Here are some points, each followed by its number:
[-0.5  0.3  0.5  0.3 -0.9 -0.2  0.1 -0.3 -0.2  0.1 -0.6 -0.1 -0.3  0.5
  0.7 -0.1 -0.2  0.6  0.3 -0.7 -0.1  0.8  1.3 -0.5  0.4 -0.3  0.1  0.1
 -0.4  0.8 -0.2  0.6 -0.5  0.2  0.5  0.7  0.6  0.6  0.2  0.5  0.   0.7
  0.5 -0.1 -0.2  0.9  0.   0.2  0.6  0.6  0.  -0.5  1.  -1.   0.7  1.
  0.7  0.2 -0.4  0.4 -0.6 -0.7 -0.7 -0.2] 0
[ 2.  -0.3  1.3 -0.4  2.  -0.2  0.8 -0.2  2.6 -1.4 -0.6  0.3 -0.7  1.7
 -0.5  1.3  0.5 -1.8  0.1  0.5  1.7  0.4  0.9 -1.  -0.5 -0.2  0.6 -0.3
 -0.4 -1.4  0.3 -1.8  1.4  0.  -0.5 -0.7  0.4 -1.   0.7 -1.5  0.6 -0.2
  1.2 -1.4  2.7 -0.6  1.7  1.7 -1.2 -1.8  0.3  1.8 -3.6  0.9  0.4 -0.2
 -0.3 -1.   0.  -0.8 -0.3 -1.2  3.4  1.8] 1
[-1.5  1.3 -0.7  0.2  0.3  0.9  0.  -0.6 -0.3 -0.9  0.8 -0.4  0.  -0.1
  0.2 -0.4 -0.9 -0.6 -0.6 -0.4  0.1  0.5 -0.3  0.2 -0.2  0.  -0.6 -0.2
  0.2 -0.7  0.6 -0.5  1.1 -0.6  0.  -0.2 -0.5 -1.3  0.4 -1.1  0.   1.3
 -0.6  1.  -1.  -0.9 -0.2 -0.6  0.9 -0.6  0.7  0.  -0.1  0.1 -0.7 -1.
 -0.6  0.9  0.2 -0.1 -1.3 -0.3  1.3  0.1] 2
[ 1.  -2.   0.  -1.3 -0.4 -2.1  0.6  0.7  0.4  1.2 -0.1  0.8  2.   0.2
  1.6 -0.9  0.5  0.8  0.6  1.7  0.8 -1.6  0.6  0.5  0.3  0.4  2.3  1.7
  0.3 -1.5 -0.3  0.8 -1.  -1.  -0.1 -1.8 -0.1  0.   0.2 -1.4 -0.2 -1.5
 -1.1 -0.7  1.   0.5 -0.1 -0.8 -0.3 -0.1 -0.5  0.   2.2  0.7 -0.7  0.5
  0.1 -2.3  0.3  0.   0.2  1.7 -1.6 -0.2] 3
[-0.9 -0.2 -0.7  1.1  2.1 -0.7 -1.2 -1.5 -0.2  1.8  1.  -1.2  0.   0.3
 -0.9  0.6 -0.5 -0.1 -0.4  0.3 -1.1 -0.3 -0.7  0.2 -0.3  0.1 -0.8 -1.6
 -1.8 -0.4  1.7 -0.4  0.4 -0.3 -1.2  0.3 -0.6 -0.8  1.1 -0.4 -0.7  1.1
  0.4  1.5 -0.7 -1.4  0.9 -1.1  1.3 -1.   0.3  0.4 -1.   0.7 -1.7 -0.6
  0.1 -0.4  0.9 -0.4  0.6  0.9  1.1 -1.7] 4
[ 0.   1.2 -0.8  0.   0.4  0.7  0.4 -0.2 -0.1 -1.2  0.  -0.6 -0.3  0.
 -0.3 -0.3 -0.6 -0.5  0.3 -0.6 -0.5  0.4 -0.3  0.1 -0.1  0.3 -0.3 -0.8
  0.6 -0.2  0.   0.   0.8 -0.1 -0.1 -0.4 -0.4 -0.9 -0.1 -0.1 -0.1  0.6
 -0.2  0.4 -0.5 -0.7 -0.5 -0.6  0.9 -0.5  0.8 -0.8  0.2  0.5 -0.6 -0.3
 -0.3  0.2 -0.1 -0.2 -0.8 -0.3  0.4  0. ] 5
[ 1.4 -0.4  0.4  0.7 -3.2 -0.6  1.  -1.1 -0.8 -0.9  1.6  0.5 -1.2 -1.2
  0.4  1.   0.9 -2.1  1.7  2.4 -0.1 -0.2  1.5  3.7  0.2 -0.2  2.  -1.3
  0.1 -2.4 -1.2 -1.2  2.3 -0.2  1.7 -0.6 -0.2 -0.9  0.9  0.8  0.2 -2.1
  0.8 -1.2  2.1  0.8 -1.9  0.5  0.9  1.9 -0.3 -0.4  0.5  0.8  2.3  1.7
 -0.8  2.5 -2.9 -0.5  0.   1.2 -1.9  2.5] 6
[ 0.1  2.9 -0.3  0.3  1.2  0.1 -0.2  0.9 -0.8 -1.7  1.  -0.4 -1.3 -1.4
 -0.5  0.5  0.6  1.7 -0.9 -0.8 -1.   1.5  0.1 -2.4 -0.7  2.2 -0.3 -1.1
  0.7  1.6 -2.3 -1.   0.5  1.3  0.5 -0.5  0.5 -0.6 -0.1  0.9  0.7  1.5
  1.2 -0.1  0.3  1.   0.  -2.1  0.8 -0.4  0.9 -0.6 -0.5 -1.5 -0.2  0.7
  1.1  0.8  0.5  0.1 -1.2 -0.5  1.5 -1.4] 7
[ 1.8 -1.9  2.2 -2.8  0.7  1.6  0.6  0.1  3.1 -3.1 -1.4  4.2  0.6  0.1
  2.6 -2.7  0.4 -1.8  1.4 -0.1  3.5 -1.  -0.8 -1.1 -0.2  0.1 -2.8  1.1
  0.5 -1.4 -0.1  0.  -0.1  0.6 -1.6 -0.2 -0.3  0.4 -1.7 -0.7  2.2 -1.6
  0.8 -2.   0.6 -1.6  0.4  3.2 -2.7 -1.7  1.1  3.3 -0.7  1.9  0.  -2.3
  0.9 -0.3  1.5  1.2 -1.6 -1.   0.4  3.9] 8
[-0.3  0.1  0.7  0.3  0.4 -1.   0.6  0.3  0.2 -0.2  0.1 -0.4 -1.2  0.2
  0.2  0.5  0.3 -0.5 -0.3  1.1 -0.6  0.  -1.  -0.2  0.8 -0.1  0.8 -0.5
  0.   0.  -1.3 -0.5  0.5 -0.2 -0.8 -0.4  0.5 -0.2  0.5 -0.2  0.7 -0.2
  1.   0.3  0.4  0.1  0.  -0.4  0.4 -0.4 -0.7  0.6 -0.1  1.8 -0.1 -0.4
 -1.2 -0.3 -0.3 -0.2  0.9  0.2  0.1  0. ] 9
[-1.7  0.4  1.   0.4 -1.6 -0.2 -0.2 -0.1  0.2  1.5 -0.3 -0.9 -0.4 -0.3
  0.1  0.4  0.6  1.5 -0.4 -0.2  0.5  0.9  1.2 -0.6  0.5  0.2  0.   0.2
 -0.9  0.9  0.5 -0.2 -0.7  0.2  1.2  0.6  1.6  0.   0.4  0.2  0.1  0.1
 -0.2 -0.2 -0.1  0.9  0.5  0.   0.3  0.4  0.7  0.1  0.8 -1.8  1.   1.2
  0.5  0.3 -0.3  0.5 -0.3 -0.5 -0.4 -0.7] 10
[ 0.8 -1.2 -0.3 -1.3 -0.7 -1.1  0.   1.4  0.1  0.9  0.1  0.2  1.3 -0.4
  1.2 -0.8  0.4  1.2  0.4  1.5  0.3 -1.   0.   0.1  0.   1.   1.   1.4
  0.1 -0.6 -0.8  0.7 -0.7 -0.3  0.1 -1.3 -0.4 -0.1  0.  -0.6 -0.2 -0.8
 -1.1 -0.1  0.5  0.5 -0.4 -0.2 -0.2  0.2 -0.4 -0.3  1.5  0.1 -0.1 -0.5
  0.6 -1.6  0.3 -0.1  0.2  1.3 -1.3 -0.2] 11
[ 1.1 -1.2  1.8 -1.8 -0.5  0.  -0.2  1.8  2.9 -1.5 -2.   3.2  1.2  0.2
  1.4 -2.3  0.7 -0.9  0.1 -1.6  3.5 -0.5  0.3 -0.9 -0.2  1.2 -1.2  1.1
  0.9 -0.7 -0.5 -0.4 -0.1  1.6 -0.5 -1.4 -0.5 -0.4 -1.5  0.6  1.9 -1.9
  0.7 -2.9  0.4 -1.8 -0.4  2.9 -2.2 -1.1  0.8  2.  -0.5  0.2 -0.4 -0.6
  1.4 -0.4  1.4  0.2 -1.3 -0.5  0.   2.6] 12
[-0.8 -1.1  0.1  0.4 -0.1 -0.5 -0.2  0.4  0.   1.5  0.5 -0.9  0.9 -0.8
  0.7  0.1  0.6  1.1  0.5 -0.2  0.2 -1.  -0.6  1.   0.3  0.3 -0.5  0.6
  0.2  1.  -0.2  0.8 -1.5  0.6  0.6  0.4 -0.2  0.2  0.8 -0.2 -0.6 -0.5
  0.   0.3  0.   0.5  0.5 -1.2 -0.6  0.5 -1.1 -0.6  0.7  0.1 -0.1  0.1
 -0.1 -0.4  0.   0.4  0.4  1.1 -0.8 -1.1] 13
[-1.7 -1.9  0.7  1.   0.4 -0.6 -0.8 -0.4  0.   2.3 -0.2 -0.8  0.9  0.1
  0.7  0.6  0.5  0.3  0.2 -0.2  1.2 -0.5 -1.5  1.1  0.6 -0.9  0.2  1.
 -0.8  0.5  0.5  1.2 -1.8  0.5  0.6  0.9  0.   0.3  1.  -0.8 -1.  -0.3
 -0.4  0.7 -0.7  0.3  1.4 -1.  -0.1  0.  -2.5  0.8  0.6  0.  -0.6 -0.4
 -0.7 -1.   0.1  0.   0.1  1.8  0.2 -0.4] 14
[ 0.   1.1 -1.6  0.3  0.4  1.1  0.4 -0.6 -0.4 -1.7  0.  -0.5 -1.   0.7
 -1.1 -0.7 -1.8 -1.2 -0.6 -0.8 -0.4  1.4 -0.8 -0.9 -0.4 -0.3 -0.1 -1.
  0.4 -0.6  0.3 -0.7  0.7 -1.  -0.6  0.3 -0.4 -0.1 -0.7  0.1  0.2  0.2
 -0.2  0.7 -0.9 -0.8 -0.8 -0.6  1.3 -0.4  0.9 -0.1 -0.4  0.6 -0.4 -0.7
 -0.8  0.9 -0.4 -0.7 -0.2 -0.5  0.1  0.5] 15
Which five points above are nearest to each new point by angle, seen from the average point of the numbered points? Their numbers follow each, nearest first.
[-0.3  0.5 -0.5 -0.4 -0.8  1.2  1.  -0.5 -1.1 -0.2  1.3 -0.4 -1.1 -1.1
 -0.6  1.7  0.2  0.3  0.1  0.2 -1.4 -0.5 -0.1  1.7 -0.4 -0.5 -0.4 -0.3
  0.5 -0.1  0.8 -1.   0.9 -1.1 -0.1  1.  -0.8  0.1  0.3  0.6 -0.5 -0.2
 -0.6 -0.2  1.1  0.8  0.  -0.1 -2.3  0.2  0.9 -0.8 -0.5 -0.2  0.3 -1.
 -0.6  1.4 -1.7  1.1 -0.3  0.5  0.   0.3] 6 5 2 15 13
[ 0.5 -0.3 -0.1 -1.1  1.3 -0.1  1.7 -0.2  1.  -0.9  1.4 -0.7 -1.1 -0.9
 -1.1  1.1  0.5 -1.3  0.   0.7 -0.9 -0.7 -0.8  0.1 -0.5  0.5  0.8 -0.2
  0.5 -1.  -0.3 -1.9  1.   0.  -0.7 -0.4 -0.6 -0.9  1.1 -0.8  0.9 -0.5
  0.   0.7  1.5  0.9  1.3  0.2 -1.7 -1.1  0.2 -0.4 -1.8  1.3 -0.9 -1.
  0.  -0.6 -0.9 -0.7  0.   0.5  2.4  0. ] 1 9 4 5 2
[ 1.1  0.3 -1.4  0.4 -0.7  0.4  1.9  0.9 -0.7 -1.1 -1.1 -1.4 -1.7 -1.
 -0.1  0.3  1.1 -0.4  1.1 -1.1 -1.  -0.4  0.  -0.4  0.4 -0.5  2.3 -0.1
  0.1  0.4  1.1  0.   1.3 -1.4 -1.  -0.9 -0.5 -0.4 -0.1  0.2 -0.4 -0.8
 -0.8  2.1  2.1  1.1  0.6 -0.2  0.7  0.7 -1.4 -2.9 -0.2  0.3  0.3  1.6
 -0.3 -1.2  0.1 -2.1  0.3 -0.3 -1.3  0. ] 5 6 15 9 0
[-1.   0.9 -0.9  1.1  0.2 -0.5 -0.5 -0.3  0.  -0.3 -0.4 -0.5  0.6  0.3
 -0.1  0.9 -0.8  0.1  0.1 -0.5 -0.8  0.9  0.8  0.2  0.1 -0.2  0.1  0.
 -0.2  1.4 -0.8 -1.   0.2  0.4  0.2  0.2 -0.4  1.   0.   0.   0.1  1.9
 -0.8  1.2  0.1 -0.6  0.5  0.2  0.7  0.9  0.1 -0.7 -2.1  0.1 -0.2 -0.2
  0.2  1.2  0.2 -0.3  0.9 -0.2  1.3 -1.1] 4 2 7 5 15
[ 0.2 -0.1  1.4 -0.5  0.6  0.4  0.   0.4  0.6 -1.4 -0.8  1.3  0.6  0.2
  1.  -1.1  0.3 -1.2 -0.1 -0.2  1.6 -0.3  0.  -0.2  0.1 -0.2 -0.8 -0.2
  0.3 -0.1  0.5  0.2 -0.3  0.5 -0.5 -0.2 -0.5 -0.1 -1.1 -0.1  1.  -0.6
  0.8 -0.3  0.  -0.7  0.1  1.3 -1.1 -0.2  0.   1.3  0.   0.2 -0.3 -0.6
  0.4  0.   0.7  0.4 -0.5 -0.6  0.6  1. ] 8 12 1 15 2
[-2.1 -0.1 -0.7 -1.5  0.2 -2.3 -0.2  2.1 -1.3 -1.2  2.2  2.3 -0.6 -2.1
  0.2 -1.8  0.2  0.5 -4.6  3.1  0.8 -1.3 -0.7  0.1  1.6 -0.7  0.5 -2.7
  1.1  0.1 -4.4 -1.2  2.5 -0.2 -1.3 -0.4  0.9  0.6 -2.2 -0.3  1.6  0.4
  0.9  0.6 -2.2 -2.3 -3.8 -0.8  1.3 -1.8  2.5  2.2  0.5  4.  -2.7 -0.6
 -0.2  1.3  1.9  0.6  2.1 -0.7 -0.2 -2.3] 9 15 7 2 5
[ 0.8 -1.9  0.4  0.5 -0.8 -0.2 -0.4 -0.1  0.9  0.7 -0.9  0.8  0.6  0.7
  0.4 -0.6  0.9 -1.3  1.9 -0.5  1.1 -0.5 -0.5  1.3  0.6 -0.9  0.1 -0.6
 -0.1  0.3 -1.3  0.3 -0.9  0.7  0.1  0.9 -1.   0.   0.8  0.8 -0.9 -1.5
  0.3 -0.3  0.  -1.6 -1.   0.9 -0.3  0.8 -1.4  0.2 -0.3  0.2 -0.2  0.4
 -0.8 -0.2  0.1  0.2 -0.8  2.  -0.6  1.3] 14 13 6 12 3
[-0.7 -0.3  0.5  0.5  0.1  0.5 -0.8 -1.1 -0.1  3.3  2.2  0.3  2.9 -1.2
 -0.9 -0.7  0.8  0.5 -0.9  1.5  0.9 -1.8  0.8  0.1 -1.5 -0.3 -2.  -0.1
 -1.  -1.1  3.8  0.5  0.6 -0.2  1.2 -0.1 -0.9 -1.4 -0.3  1.6 -0.7  1.1
 -1.  -0.8 -1.6 -1.3 -1.5  1.9 -0.4 -0.3  1.5 -0.9  0.3 -1.3 -0.6  0.3
  1.4 -0.3  2.   1.8  0.1 -0.1  0.3  0.9] 4 10 2 13 14
